(in the rows, 128 means zero)
Each named move below is a turn or a mirror, shown by a few rows before and after it. Which moves, in which order, take the first row of each later pair to the second? The first pair is answered.
move W:
[141 106 109 140 139 149 156 151 138 127 136 121 138 174 148 126 148 156
  85 177 101  92 136 151] => [121 114 120 121 162 166 145 142 122 140 152 134 154 155 104  98 150 150
  87 172 136 101 141 164]
[129 114 127 123 154 142 123 118 134 120 124 143 155 108  67  94 134 133
 127 115 161 142 122 136] => [162  98 106 159 114 114 139 134 165 100  99 123 136 141 139 146 134 146
 120 120 103 122 117 112]
[135  88 161 118  72  88 162 161 156 122 103  82 115 172 189 164  98 106
 114 129  84 143 140 128] => [ 84 111 190  60 128 133 137 138 113 153 143 111 149 125  78  87  99  88
 122 114 171 173 150 162]
[146 110 117 145 119 104 135 122 150 111 123 125 112 132 173 152 129 142
 141 137 107 136 134 120] => [113 125 136 110 154 133 121 107 123 133 150 146 133 102 105 104 131 132
 147 127 159 150 138 142]
move B:
[112 123 176  77  84 122 145 124 114 168 176 151 107 115 124 118  98  74
 162  95 130 148 167 102] => [101  83 142  82 144 128 156 151 138 132 117  79 169 182 113 111 100 127
 106 130 164 143 143 192]
[132 127 112 108 122  95  96 144 131 121 105 161  96 133 137 118  96 103
 160 101 115 119 155 104] => [129 109  99 112 149  96 102 159 140 108  77 127 121 164 131 113  98 124
 139 117 129 115 143 144]
[128  94 151 115 100 105 147 150 115 139 121 117 141 128 162 128 117 135
 145 113 139 132 152 117] => [126  92 148 115 106 106 147 153 113 134 115 112 145 132 162 123 117 141
 142 118 139 134 148 124]
move N:
[128 155 133 128 120 116 119 117 135 135 154 160 119  86 127 135 133 129
 146 119 126 109 123 103] => [120 154 133 120 136 123 114 115 128 136 155 159 129  85 110 122 135 132
 140 119 141 113 121 114]
[148 122  90 165 120  95 151 144 143 157 133 129  80 101 160 149 124 141
 118  73 127 118 121 116] => [144 135  81 167 134 104 143 135 135 157 140 143  83  88 144 140 135 145
 118  72 137 116 118 115]
[127 153 125  83 124  84 124 127 155 149 151 154 174  68 101  77 138 147
 121 117 159 108 132 140] => [123 141 137  76 121  78 132 132 158 147 145 136 182  82 102  82 125 149
 115 119 159 111 134 156]

(two moves a pair)
[ 90 106 136 124 119 128 127 133 136 105 134  70 193 144 111 103  99 151
  80 117 213  90 144 190] => [125 139 156 139  31 104 128 112 132 126 182 134 113  94 178 146  97 103
 134  87 137  82 166  77] -> W B
[115 155 114 135 132 160 110  94  96 109 135 133 138 115  79 110 166 120
 130 116 145 120 126 119] => [109 155 136 122 122 161 113  96  93 114 140 131 140 116  74 108 155 109
 131 113 150 128 132 121] -> N B
[151 155  93 174 154 128 118 110 146 107 109 146 115 124 141 129 169 115
 126 150 103  90 135  90] => [144 152  85 168 176 135 115 109 143 103  99 137 133 130 124 118 171 126
 119 157 118  93 132 111] -> B N
[164 139 108 169 122 143 129 143 121  81 105 124 147 132 162 143 153 151
 140 119  81 121 123 138] => [142 157 114 147 159 171 112 127  93  97 128 152 158 101 103 105 161 143
 145 111 127 129 124 149] -> N W
[121 132 166 109  94 121 121 119 101 142 153 172  94  91 116 128 122  86
 159 111 122 137 156  83] => [103  95 131 107 169 131 129 144 117 111  99 107 162 152  88 109 126 143
 105 143 169 135 132 181] -> N B
[149 128  50 129  83 101 141 102 181 114  82 116 115 165 178 145 117 122
 122  97  79 137 104 124] => [110 164  59  92 140 148 108  69 137 140 124 170 132 105  78  77 135 107
 139  78 154 154 105 137] -> N W
[121 103 163  90 106 103 134 138 118 153 147 115 147 116 142 144  88  80
 130 129 130 155 110 122] => [130  94 153 100 104  94 138 145 128 144 133 101 148 132 162 156  89  89
 125 139 117 148 101 125] -> B N
[111 111 146  98 132 126 134 128 120 129 119 137 165 108 111 102 117 102
 136 136 119 141 124 161] => [119 105 153 103 110 113 143 135 131 127 113 128 155 117 140 122 109  99
 137 136 100 139 131 151] -> N N
[125 126 109 119 177 147 123 131 125 140 138 137 150 121  94 111 139 133
 131 125 165 116 112 135] => [119 125 129 105 166 147 128 133 122 151 149 140 151 118  92 108 128 119
 133 120 166 122 122 133] -> B N
[123 153  96 142 177 152 101 106 108 128 125 143 153 102  80  89 152 166
 127 127 159 115 118 142] => [159 143  72 177 147 130 112 117 132 107 100 130 133 128 143 134 157 181
 122 134 107  96 110 119] -> W N
[159 169  61 147 179 151 105 124 121 150 150 152 104 107 102 109 170 147
 152 135 123 104 101  97] => [176 147  49 163 166 131 120 143 144 128 118 118 108 146 145 140 160 165
 133 148  95  99  95 107] -> N W
[130 152 123 125 127 127 115 112 114 123 167 166 100 101 106 142 159 154
 139 114 122 100 131 100] => [119 136 115 118 164 135 115 123 118 113 148 137 132 124  80 126 158 175
 114 125 153 103 124 146] -> N B
[117 111 129 122 153 142 111 133 137 137 134 140 132 125 120 114 155 135
 137 116 132 138 118 133] => [126  98 125 133 139 132 120 145 147 130 118 123 131 143 149 132 149 142
 132 124 115 134 117 133] -> N W
[155 121  58 172 141 123 115 139 146  86  89 116 130 154 177 162 158 162
 117 158 105  99  95 122] => [151 162  64 164 137 140  91 110 118 110 136 178 102  94 147 140 173 135
 152 136 112 101 101  75] -> B N
[142 159 109 158 114 132 119 118 129 125 142 166  94 102 156 139 153 124
 152 119  99 119 146  82] => [116 162 106 141 165 156 106 112 117 129 147 164 127  97  97  97 159 133
 142 122 150 127 139 118] -> N N
[150 144 128 137  88 128 126 114 122 134 145 157  90 119 148 150 121 112
 139 107  96 129 132  74] => [119 150 143 109 125 152 114 106 101 148 159 165 115 101  87 109 120 107
 136 104 146 144 138 104] -> W N
[128 123  86 164 169 146 120 121 146 139 129 126 115 139 152 139 140 122
 116 131 126 104 119 129] => [122 121  90 159 177 149 120 124 141 140 128 121 123 139 139 131 136 127
 113 131 134 106 121 141] -> N N
[117 105 124  86 194 149 130 135 109 108 122  99 142 146  65  99 127 157
 101 142 171 124 110 174] => [164 128 136 119  88 112 140 122 120 117 151 149  60 117 158 163 127 119
 146 118  76 107 123  58] -> W B
[132 140 127 113 147 126 141 125 130 132 140 169 163  74 139 155 164 120
 154 136 111 120 133  77] => [141 135 117 125 142 117 144 130 138 125 127 156 162  86 160 166 163 129
 148 142  97 114 127  79] -> N W
[141 117 131 126 132 129 112 119 113 127 126 151 102 130 134 125 150  99
 127  99 135 109 140 114] => [135 111 126 126 157 138 113 123 115 120 112 134 119 143 120 116 151 116
 112 109 150 111 136 144] -> N B
[142 155 103 141 134 134 106 101 121 126 147 174 103  95 128 140 150 119
 154 106 124 109 122  99] => [115 144 114 115 169 149 105 109 116 129 139 151 143 107  82 108 142 125
 134 115 166 125 122 148] -> N N
[ 94 154 124 105 132 104 127 140 146 125 134 152 159 109 152 110 128 147
 132 127 132 154 164 124] => [105 154 118 114 126  98 129 139 154 121 129 154 149 112 168 121 131 150
 134 126 118 146 160 114] -> W N
[147 133  98 128 182 110 119 146 132 100 115 107 174 126 125 102 123 142
 149 142 133 117 110 123] => [151 150 124 122 141 104 118 136 121 120 147 140 141  96 136 110 115 111
 176 125 111 122 126  70] -> N B
[101 118 119 146 152  85  98 145 163 152 134 108 113  85 143 164 129  98
 147 180  82 133 151 118] => [100 115 103 151 177  91  95 148 167 141 121  97 128  95 132 155 138 114
 134 187  95 129 140 142] -> N B
[119 162 139 117 151 145 108 107 106 143 147 151 120  95  94 101 137 124
 143 119 155 128 131 109] => [110 125 141 113 164 137 128 131 124 125 110  93 153 144  99 108 121 144
 111 139 165 130 129 166] -> B N
[144 116 117 173  94 101  99 133 137 110 128 119  92 128 163 133 144 137
 142 129  62 108 127  77] => [133 140  95 171 142 132  72 113 115 117 143 151 102  96 107  95 169 146
 147 124 103 106 115  87] -> N N
[133 131 101 146 135 128  99 121 159 120 111 132 139 132 105 140 160 137
 105 173  86 115 118  98] => [130 140 104 141 132 133  93 114 151 127 126 146 131 118 100 137 160 126
 113 166  86 116 123  85] -> N B
[115 117 149 107  87 101 177 142 150 106 137 108 102 145 174 185 119 119
 133 130  96 138 148 102] => [127 123 127 124  93  98 172 139 154 100 132 114  97 140 183 192 131 130
 132 134  90 127 139  94] -> B N
[125 145 145 109 136 139  96 158 100 149 154  97 109 134  92 113 159 117
 122 114 134 131 131 112] => [123 131 146 107 135 133 108 168 107 143 138  75 120 153  98 118 150 125
 110 122 132 133 129 130] -> B N
[128 146 124 130  73 156  82 116  99 165 196 182 101 101  95 144 138 110
 126 102 123 139 163 119] => [124  93 103 135 110 145 105 155 131 128 125  91 160 183 110 155 127 160
  69 136 141 137 143 209] -> B N
[142  43 170 130  41 106 168 110 146 114 104 115 166 153 120 149  75  96
 187 152  76 159 138 126] => [151  39 134 154  72 109 167 119 160  89  75  91 179 178 126 150  91 127
 169 166  82 146 117 149] -> N B
[112 101 134 110 105 150 127 156 129 126 145 118 130 114 135 138 111  83
 103 104 159 166 160 128] => [130 105 122 128  88 140 130 156 138 122 140 123 114 115 163 155 115  89
 109 104 134 154 157 103] -> W N
[116 150 147 131 142 132  90  85 117 131 142 131 118 112  58  94 108 110
 151 107 163 170 104 123] => [110 122 155 127 142 126 108 108 132 119 114  84 142 152  68 101  92 122
 126 120 164 175 104 162] -> B N
[121  91  94 148 159 101 139 168 143  94  72  84 139 160 144 162 138 163
 133 146 115  90  90 120] => [135 109  79 164 157 102 131 158 140  95  87 107 119 143 154 165 153 160
 149 142 104  80  86  93] -> N N
[121 134 116 156  93 116 147 130 121 138 114 111 135 180 173 142 153 121
 129  91 108 140 113 116] => [ 99 159 123 133 127 145 127 111  92 158 144 146 144 143 112 101 164 113
 139  79 150 148 114 121] -> N W
[141  96 123 121 143 139 139 111 141  88 139  54 166 180  97 136  58 121
 123 157 183 162 147 137] => [162  94 120 141 109 120 146 117 151  80 129  55 144 189 143 166  59 118
 128 159 144 151 148 105] -> W N
[139 145  67 136 148 120 151 120 122 114 125 148 144 141 101 110 163 151
 120 146 131 133 109 154] => [141 131  71 138 139 112 159 129 127 110 117 130 146 155 112 120 154 154
 114 151 125 132 107 160] -> N W
[127 127 170 114 105 123 144 149 123 149 130 107 111 105 124 136 118 115
 146 124 117 122 142 110] => [133 115 155 124 113 118 152 160 135 133 107  82 124 130 136 145 117 132
 130 135 115 119 133 131] -> B N
[ 95 115 143  99 155 132 131 147 120 121 112 101 163 155  96 111 118 134
 107 139 161 146 135 172] => [109 131 177  96  85 115 136 138 116 143 147 139 111 122 136 134 103  91
 142 117 111 152 158 101] -> N B
[166 101 126 144 100 135 137 129 139 119 117 139  96 149 185 173 136 124
 142 116  77  95 138 104] => [112 112 144  94 174 178 119 117 104 138 136 144 146 125  77  99 136 124
 132 115 166 120 140 167] -> B W
[137 101 103 109 164 137 131 147 111 159 110 146 113 108  92  81 141 125
 118 116 136 107 124 120] => [133 102 120 101 146 133 134 146 109 167 118 151 111 102  97  83 132 110
 124 110 132 113 133 112] -> N B
[135 169 123 124  87 104 133 122 135 140 140 116  72 155 147 125 143 126
 139 102 130 143 135  98] => [139 152 102 136 107 103 136 135 145 121 114  84  92 183 152 128 146 151
 120 118 137 137 123 133] -> B N
[150 129  89 177 136 108 121 137 140 114 108 123 115 152 153 150 151 167
 115 129 126 114  91 127] => [145 138  82 175 152 117 112 131 135 117 115 135 119 140 134 138 159 171
 119 128 140 116  88 131] -> N N
[ 92 103 188 104 115 141 182 146 149 170 160 110 150 165 111 137  89 103
 120 123 179 141 113 127] => [103 108 190 108  90 132 184 147 152 173 167 123 133 160 132 149  91  93
 132 117 155 141 121 100] -> B N
[107  88 199  63  97  93 168 149 175 181 163  88 142 153 139 149  69  38
 116  97 126 158 174 173] => [143 116 174 103  64  86 157 129 177 181 181 138  90 117 178 176  92  31
 147  84  77 137 168 100] -> N N
[144 134 129 106 154 123 159 148 177 126 142 101 115 145 192 141 106 124
 174  83 142 153 173 126] => [152 152 114 118 161 129 145 134 171 129 152 129 100 125 188 139 120 124
 187  77 137 142 165 105] -> N N
[152 107 107 148 146 123 140  97 149 119 123 142 130 133 129  84 160 149
 107 111 147 107  99 149] => [152 121 128 141 116 123 140  88 141 133 149 169 108 110 134  90 157 122
 127  95 131 109 112 111] -> N B
[154 177  91 164  97 154 131  78 124 140 160 169 114  86 116 147 156 102
 162 144 146 120 124 137] => [154 175  84 165 114 157 126  77 124 139 156 166 123  92 102 140 160 109
 156 145 157 120 119 151] -> W N
[154 121 119 177 108  86 148 149 120 160 130 137 106 114 118 118 126 165
 154 116 112 109 104 122] => [146 118 108 178 132  94 145 148 120 152 122 132 120 120 105 108 132 176
 144 122 127 110  98 143] -> N B
[134 144 112 141 140 134 106 107 126 139 145 165 119  84 127 112 140 125
 124 126 129 117 117 109] => [122 136 110 133 165 142 106 115 127 136 135 147 140  98 109  98 136 134
 110 133 149 121 114 143] -> N B
[124 122 167  64 108 126 142 130 101 137 140 114 140 127  88 126 102 112
 137 109 148 165 161 159] => [139 117 168  74  73 107 151 134 110 135 135 110 121 132 126 153  96 104
 144 106 112 163 165 135] -> N N
[122 142  86 159  93 142 108 105 137 105 113 159  83 110 125 187 138  76
 151 112 104  64 152  76] => [ 81 145 106 116 140 173  95  95 112 121 128 159 118  95  49 136 132  69
 143 110 167  84 159 119] -> W N
[125 109 202  92 100 103 148 127 117 144  97  92 114 148 152 129  77  97
 113 103 118 120 148 116] => [128 118 205  90  97 105 142 119 110 147 107 104 109 138 145 126  79  89
 119  97 120 120 152 107] -> W N
[152 139 103 166 107 137  91  98 128 134 143 147  90  88 156 124 156 123
 155 101 103 105 121  94] => [135 125  79 161 170 153  89 109 134 120 114 108 133 116 117  97 166 157
 123 122 147 103 105 162] -> N B
[115 155 162  68 135 157 138 120 111 163 173 142 147 121  70  66  87 100
 101 146 197 158 123 123] => [159 113 150 111  69 103 178 156 159 134 124  86 124 186 187 149  71 114
  87 166 110 137 120 100] -> N W
[149 158 110 157 129 132 108 104 125 122 154 178 109  91 135 128 146 131
 145 119 109 127 109  73] => [120 150 115 129 174 152 102 106 114 124 149 161 151  98  80  94 141 142
 128 125 159 141 108 126] -> N N
[141 103 129 125 117 130 172 132 152  97  80  87 130 156 139 137 120 151
  87 159 118 103  94 134] => [109 129 147  90 150 160 150 111 117 125 118 125 138 110  68  87 124 133
 100 144 169 117 101 143] -> N W
[118  88 136 122 118 104 149 167 146 112 108  64 155 182 152 154 118 167
 119 137 115 141 102 157] => [ 83 120 161  85 151 140 125 141 105 142 150 113 168 124  68  98 124 143
 138 118 171 157 109 159] -> N W
[114  84 113 141 131 129 140 148 146 128 124 146  88 139 156 126  95 153
 142 119  77 138 140 153] => [119 103  97 148 142 139 126 137 140 130 135 169  78 121 147 120 110 155
 151 113  77 129 136 140] -> N N
[ 92 141 147  84 145 194 154 134 120 164  85 116 186  96  98 107 102 134
 120 115 144 170 120 105] => [ 96 139 170  79 115 185 160 137 121 171  93 119 170  92 116 121  91 116
 127 105 124 174 132  87] -> N B
[144 129  76 135 132 128 176 136 157 130 146  50 141 204 166 138 149 156
 148 129 187 113 136 122] => [156 141  68 150 119 126 170 129 157 131 155  69 121 193 184 148 161 154
 163 126 170 105 135  98] -> N N
[126 105 141 102 125 112 134 146 118 110 113 117 149 149 128 125 104 129
 126 109 125 118 162 136] => [130 119 144 106 108 112 130 139 112 118 130 141 131 128 133 132 110 119
 142 100 113 117 167 108] -> B N
[132  96 123 119 106 112 138 178 126 147  91  95 123 115 138 140 113 131
 100 149 140 152 109 141] => [118 111 136 103 121 129 126 166 111 162 116 121 126  86  99 116 118 121
 109 139 166 162 114 140] -> N W
[156 123 149 118 117 140 144 172 160 111  91 107 142 132 169 153 138 167
  95 109  60 126 134  88] => [127 157 161  87 160 178 117 145 120 137 129 152 156  80  84  96 151 156
 110  95 123 140 138  91] -> N W
[149  91 118 140  98 100 144 146 141 109 116  79 142 140 181 156 114 145
 125 140  91 100 118 159] => [107  95 160  92 127 125 136 142 117 130 140  83 172 119 110 105  98 126
 123 132 148 129 132 193] -> W N
[144 153 135 127 115 123 146 154 117 150 112 111 136 181 128 152 141 156
 110 142  95 139 152 154] => [130 171 147 107 135 143 131 138  99 168 134 133 142 154  83 120 148 147
 117 137 126 147 158 156] -> N W
[133 160 161  94  91 151 110  87 134 111 164 136 129  86 150 128  96  94
 169 104  96 132 131 124] => [123 167 158  90 115 163 102  81 126 110 166 139 140  80 126 113 100  99
 168 103 116 134 127 137] -> N N
[112 108 160 110 121 127 139 127 111 122 131 125 136 121 107 104 116 128
 118 137 139 141 137 142] => [120 101 158 121 105 112 149 132 121 116 122 115 126 133 134 120 110 128
 115 138 119 139 139 135] -> N W
[ 98 110 168  84 136 145 155 129 129 131 137 117  79 123 141  99  83 150
 125 120 126 160 191 160] => [103 102 164  91 130 142 161 134 137 126 126 104  78 133 156 107  83 155
 120 126 117 158 187 166] -> N B
[126 119 137 132 143 145 148 125 134 123 109 106 136 136 106 101 142 161
 101 131 124  84 114 146] => [132 116 139 136 133 140 154 130 140 116 104  97 132 142 123 112 138 159
 101 132 113  81 114 141] -> W N
[137 106 110 137 143 154 126 110 143 117 100 148 133 115 165 155 160 147
 142 123 105  86 123 166] => [133 118 111 132 145 162 117  99 133 127 117 172 126  94 152 148 164 138
 153 113 110  88 125 150] -> B N
[160 134 104 149 114 125 144 113 140 122 145 180 129 144 139  98 134 176
 142 133 121 123 117  90] => [151 130  96 145 140 131 140 116 138 119 138 172 143 148 118  83 137 184
 133 139 140 126 109 113] -> N B
